In the data rows, the value 128 means zero.
Here is a table of points, one per row:
[176 104 198 126 106 126 169 148 165  88 101 139 112 156 122 144 134 103 178  99 150  88 130 155 167 132 148 129 104 111  70 161 184 126 137 128 162  93 139 119 144  33 140  94 101 164 130 113 119 119 163 102 136 202 122 169  30 150  92  88 136  95 153 198]
[143 128  79 122 144  87 118 145 128 106 172  98  75  71 136 146 168 181 155  78 104 153 137 136 148 112  99 158 128  90 202 163 120  61 124 117 147 149 100 103 141 135 194 121 156 126 140 160 148 138 164  57  93 165 109  84 153 111 143 127 154 134 117 145]
[ 93 135 100 116 170 160  96  94 168  62 152 141 117 123 108 107 111 128 151  90  81 159 130 121 186  92 146 100 147 129 189 141 116 175 121  75 143 121 162 125 155 163 135 109 152  79 150 151 143 101 153  62  96 144 152  95 144 137 147  50 172 110 132 106]
[174  87  93 120 163  71 109  67 136 163  92 108 168  75 118 136 134 101 138 149 120 117 164  91 102 135 131 113 156  92 118  83 127 134  94 112 131 129 159  99 106 105 150 149 176 102  91 141 137  98  99 119 119 132 143 162 126  82  86 147 125 114 136  97]
[116 140 123  56 129 148 162 118 142 188 131 132 159 121 175 104 123 145 107 168  96 205 146 140  91  93 128 113  62 104 107 124 131  96 140  86 101 132 125 142 114 165 183 165 101 138 121 118 158 141 183  73 123  81 141 147  67 169  89 121 161  80 115  81]
[133 126 146 123  83 140 154 111  68 154 163 177  98  77 142 132 115 130 138 125 127 187 159 124  89 143 142 109 152 165 115  99 161 108 128 109 103 182 167 148 127  94  91 130 145 157 147 212 116 141  86 116 114 155 158 129 215 124 103  78 147 124 121 146]
[155 122 162 128  98 118 143 106  48 162 192  90 194 152  85 110 115 141 153 151 214  97 110 162 184 161 153 142  76 110 155  63 107 125 117 141 173 132 118 138 132 122  75 160 115 151 100  60 140 120 142 124 119 130  95  85 206 215 109 132 123 129 222  91]
[144 126  62 141 162 134 133 163 131 122 143 107 166 120  90 139 124 118 148 146  91 173  89 194 132 162 107 117 131 131 102  91 119 113  98 118 145 128 133 140 152 119 130 128 174 117 150 121 121 179  63 129 116  75 115 172 120 111  86 131 149 133  73 142]
[175 126 114 147  81 146 140 143 113 182 133 142 173  93 127 192 126 154 177  95 117 125 132 107 113 110 193 120 135 145  87 116 128 136 128 151  90  96 154  86 127 191 179 109 103 134 103 100 131 155  86 104 127 101 100 134 109 114 191  68 160 134  93  52]
[ 85 157 119 126 131 120 132 131 132  81 190 147 153  66  92 144 124  92  99 122  84 108 110 126 151  97 166 138 138 123 142 120 103  97 167  89 108 172 143  74  81 103 144 159 169 136 120 110 177  98  99 131 177 123 158 154  86 127 128 153 119 156 108 123]
[160 120 115  72 139 110 144 131 137 110 129 133 131 141 121 121 153 142 151 211 106 179  99 113 139 124 131 144 106 235 197 153 118 142 123 146  35 154 123 124 118 121 122  51 172  99 115 170 113 144 141  74 140 149 129  72 121  92 104 155  86 154 147 139]
[129 137 146 141  10 100  86  92 122 154 133 111 167  71 137 127 101 112 155 127  40 156 141 118 130 104 107 137  99 147 115 132 139 120 115 161 108  92  85 151 111 175 113 170 118  98 129  86 119 105  75 120 157 131  95 120 106 102 131  79 154  96  97 149]
[ 48 121 155 101 192 143 126 104 111  69 114 165 106 165 130 145 154 112  84 118 145 101  99 127  91 147 106 153  87  42  56  80 142 100 138 137  80 135 131 123 128 140 117  77  34  67 123 140 115  77 130 116 105 126  76 116 154  88 131 153  77  70  71 140]
[180 142 181  42 132 156  39 152  94 122  88 136  90 156  89 116 127 124 123 180 158 110 125 121  74 106 134 120 133 187  83 167 144 135 125 123 142 131 158 144 126 127 137 181 217 123 129 105 134 135 174 145  92 148 117  24 108 101 129 157 149 192  60 121]
[153 159 138 125 173 119 140 164 117 136  91 125 218  86  99  96 128 138  85  60 115  73 138 127 138 162 108 149  36 159 200  81 133  97 145 187 137 116 143 152 112  68  41 102  90 124 139  78 142 140 188 184 125  87 146 159 157 121 147 107 119 153 150  87]
[179 176 178 143  90 153  92 136 193  73 129 173 111 190 151 111 100 135 142  86 188 148 134 110 151 110  98 166 181  93 107 116 114 125 115 152 168 121 104 149 101  58 105 136  75 132  94 140 118 176 164  76 144 136 109 194  82 111 157 156 107  99 142 126]
[ 71 141 132 190 130  90 150 102 141 174 139 131 114 211 150 148 100 120  68 129 130 125 128 136 138 130 137 124 191 108 200 153 164 118  38 158 112 107 158 139 117  84 149 140 106 176 141  72 133 155 135 162 174 119  64  41 117 138 114  91 122 106 132  95]
[ 92 110  60 125 105 127 127 155 149  76 154 151 196  79 128 166 138 167  88 129 118 120 148 119 126  70 129  89 141 134 151 147 107 165 136  91 158 124 112 156 141 104 150 138 141 127 112 117  55 113 124 134 106 142 127 156 130 161  94 125  80 162  79 114]
[ 96 118  76  82 125 129 156 145 121  59 114 108  92  80 108 168 128 117 158  45 106 201 127 134 114 179 115  89 183 112 172 170 133 157 115 162 128 124 123 135 108 184 121 141 149 139 124 140 142 108 150  79 114 126 179  86  99 154 106 149  90 118 149 104]
[ 73 127 160 173 155 113 160 145 131 179 171  89  83 167 189  91 136 140 135 171  74 156 122 117  78 150 163 142 167 170  78 160 122 126  41 140 176 127 139 117 148  53 133 126  91  89 125  59 130 100 140 125 131 131 139  81 131 177 182 161 118 135 135 130]
[ 40 119  91 181 216 170  95 116 108 168 108 153 105  98 176 121 137 141 124 147 154  73 157 111 134 162 126  89  74 161 133 103 122 150 107 138 115  96 127 109 100 182 103 150 144 148 118 101 146 177 140 129 130 137  99 146 131 149 141 199 124 131 141 223]
[126 124 107 117 118 123  76 104 127 171 172 131 113 165 186 111 138 159 164 122 170 108 118 152  83 152 129 153 104 138 123 184  97 146 118 141  60 117 108 128 150 144 144 127 178 126 170 162 131 109 116 255 121 159 204 164  81 125 158 120 108  29  77 100]
[240 120 167 213 115 129 163 119 142 131 144 120 110 126 112 143 108  81   7 103 136 114 130 149 164 148 137 129 112 150  52 255 105 174 123 123 143 133 116 133 113 143 151 144 109 160 127 118 124 140 120 140 109  75 129 140 151  86 128  95 122 110 183 146]
[146 136 173  92  91 129 159 154  28  50  92  83 125 130 148 107 117 125  75 158 139  54 143 129 147 136 147 138 161 106 187   7 139 135  54 114 119 118 119 150 151 186 138 126  99 146 124 164 133 128  83 153 110 107 127 209 151 119 146 111 128 188 151 142]
[103 102 148 135 112 102 135 129 183  59 105  87 112 217 138 102 137  76 142  93 121 128 149 120 152 102 100 111 113  94  92  64 108 142 174 132 111 167  99  81 150  96  95 125  44 196 128 185 107 152 155 166  85 128  69 130  92 112 160 168 123 129 132 106]
[169 126  52 116 120 151 114  82 153  58  83 142  84 184 153 131 127 159 131 120 144 164 139 131  78 118 115 132 109 125 134 100 162 105 200 102 167 144 111 110 136 138 130  87 151 127 130  53 118 114 103 121 163 132 178  49 118  79 154 115 125 183 172 174]
[ 72 157 157 229 178 117 154 150 122 151  93 123 115  79 172 103 102 100 196 157 168 116 100 100 120  96 119 143 168 151  98 154 143 118 155 103 112 153 143 163 116 224 147 110 168 114 145  67 104 133 156 180 114 158 111 157 141 146  99 155 139 141 133 123]
[ 84 118 146 203 136 148  81 162  99 204 128 150 179 133  80 143 114 130 135 138  84 103 122 130  81 130  85 149 111  81 200 134 138 147 172 114 166 137 128 103 168 147 153 168  80  92 128 179 111 139  66  99 117 111 179  79  75 121 103 144 112 177 162 109]
[146 109 180  73 155 137 132 158  94 112 121 123 151 126 125 153 185 144 137 144 112 220  98 112 138 128  77 116 158 126 113 114 117 146 126 120 124  93 123  94 104 107 157 122 132 142 148 179 126 117 123 173 204 155 157 144 232 126 130  88 150 159 166 139]
[170 128 127 183  67 158 146 109 218 159  93 154 134 124  85 118 150 108  46 132 180 120 140 141 189 169 182 136 125 111  70 128 101 115 138 176 171 156 117 192 165 139 132 117 139 126 154 222 131  99 141 151 166 123  92 142  89 155 160 168 155 147 183 149]
[159 129  93  75 157 110 121 155 201 236 149 125  29 204 123 120 122 156 122 148 128  67 120 116 128 100 117 125 139  85 100 139 117 144 183 146  89 110 117 162 100 170  55 129 145 115 139 145 143 114  43 178 113 159 155 146 155 164 134 140 107 118  73 152]
[ 63 126 116  80 114 133 145 103  74 139  77 100 114 112 100 102 123 116 184 154 193  48 111 129 139 136 123 125 168 185 147 182 136 117 205 103 172 107 111 109 156  74  81 107 122 129 103 128 131 133 187 114 159  52 124 209 220 127 117 166 154  89  90 146]
These points spread out most along one direction. How far along it is each point below, from 0 to 99? The average is 50, and the first point in the table lies past the average. One standard deviation of the points above along it is 16.
[ 93 135 100 116 170 160  96  94 168  62 152 141 117 123 108 107 111 128 151  90  81 159 130 121 186  92 146 100 147 129 189 141 116 175 121  75 143 121 162 125 155 163 135 109 152  79 150 151 143 101 153  62  96 144 152  95 144 137 147  50 172 110 132 106] 28
[ 73 127 160 173 155 113 160 145 131 179 171  89  83 167 189  91 136 140 135 171  74 156 122 117  78 150 163 142 167 170  78 160 122 126  41 140 176 127 139 117 148  53 133 126  91  89 125  59 130 100 140 125 131 131 139  81 131 177 182 161 118 135 135 130] 53
[ 48 121 155 101 192 143 126 104 111  69 114 165 106 165 130 145 154 112  84 118 145 101  99 127  91 147 106 153  87  42  56  80 142 100 138 137  80 135 131 123 128 140 117  77  34  67 123 140 115  77 130 116 105 126  76 116 154  88 131 153  77  70  71 140] 63
[160 120 115  72 139 110 144 131 137 110 129 133 131 141 121 121 153 142 151 211 106 179  99 113 139 124 131 144 106 235 197 153 118 142 123 146  35 154 123 124 118 121 122  51 172  99 115 170 113 144 141  74 140 149 129  72 121  92 104 155  86 154 147 139] 29
[144 126  62 141 162 134 133 163 131 122 143 107 166 120  90 139 124 118 148 146  91 173  89 194 132 162 107 117 131 131 102  91 119 113  98 118 145 128 133 140 152 119 130 128 174 117 150 121 121 179  63 129 116  75 115 172 120 111  86 131 149 133  73 142] 40
[169 126  52 116 120 151 114  82 153  58  83 142  84 184 153 131 127 159 131 120 144 164 139 131  78 118 115 132 109 125 134 100 162 105 200 102 167 144 111 110 136 138 130  87 151 127 130  53 118 114 103 121 163 132 178  49 118  79 154 115 125 183 172 174] 41
[179 176 178 143  90 153  92 136 193  73 129 173 111 190 151 111 100 135 142  86 188 148 134 110 151 110  98 166 181  93 107 116 114 125 115 152 168 121 104 149 101  58 105 136  75 132  94 140 118 176 164  76 144 136 109 194  82 111 157 156 107  99 142 126] 79
[153 159 138 125 173 119 140 164 117 136  91 125 218  86  99  96 128 138  85  60 115  73 138 127 138 162 108 149  36 159 200  81 133  97 145 187 137 116 143 152 112  68  41 102  90 124 139  78 142 140 188 184 125  87 146 159 157 121 147 107 119 153 150  87] 68
[ 92 110  60 125 105 127 127 155 149  76 154 151 196  79 128 166 138 167  88 129 118 120 148 119 126  70 129  89 141 134 151 147 107 165 136  91 158 124 112 156 141 104 150 138 141 127 112 117  55 113 124 134 106 142 127 156 130 161  94 125  80 162  79 114] 38
[159 129  93  75 157 110 121 155 201 236 149 125  29 204 123 120 122 156 122 148 128  67 120 116 128 100 117 125 139  85 100 139 117 144 183 146  89 110 117 162 100 170  55 129 145 115 139 145 143 114  43 178 113 159 155 146 155 164 134 140 107 118  73 152] 52
[146 109 180  73 155 137 132 158  94 112 121 123 151 126 125 153 185 144 137 144 112 220  98 112 138 128  77 116 158 126 113 114 117 146 126 120 124  93 123  94 104 107 157 122 132 142 148 179 126 117 123 173 204 155 157 144 232 126 130  88 150 159 166 139] 42
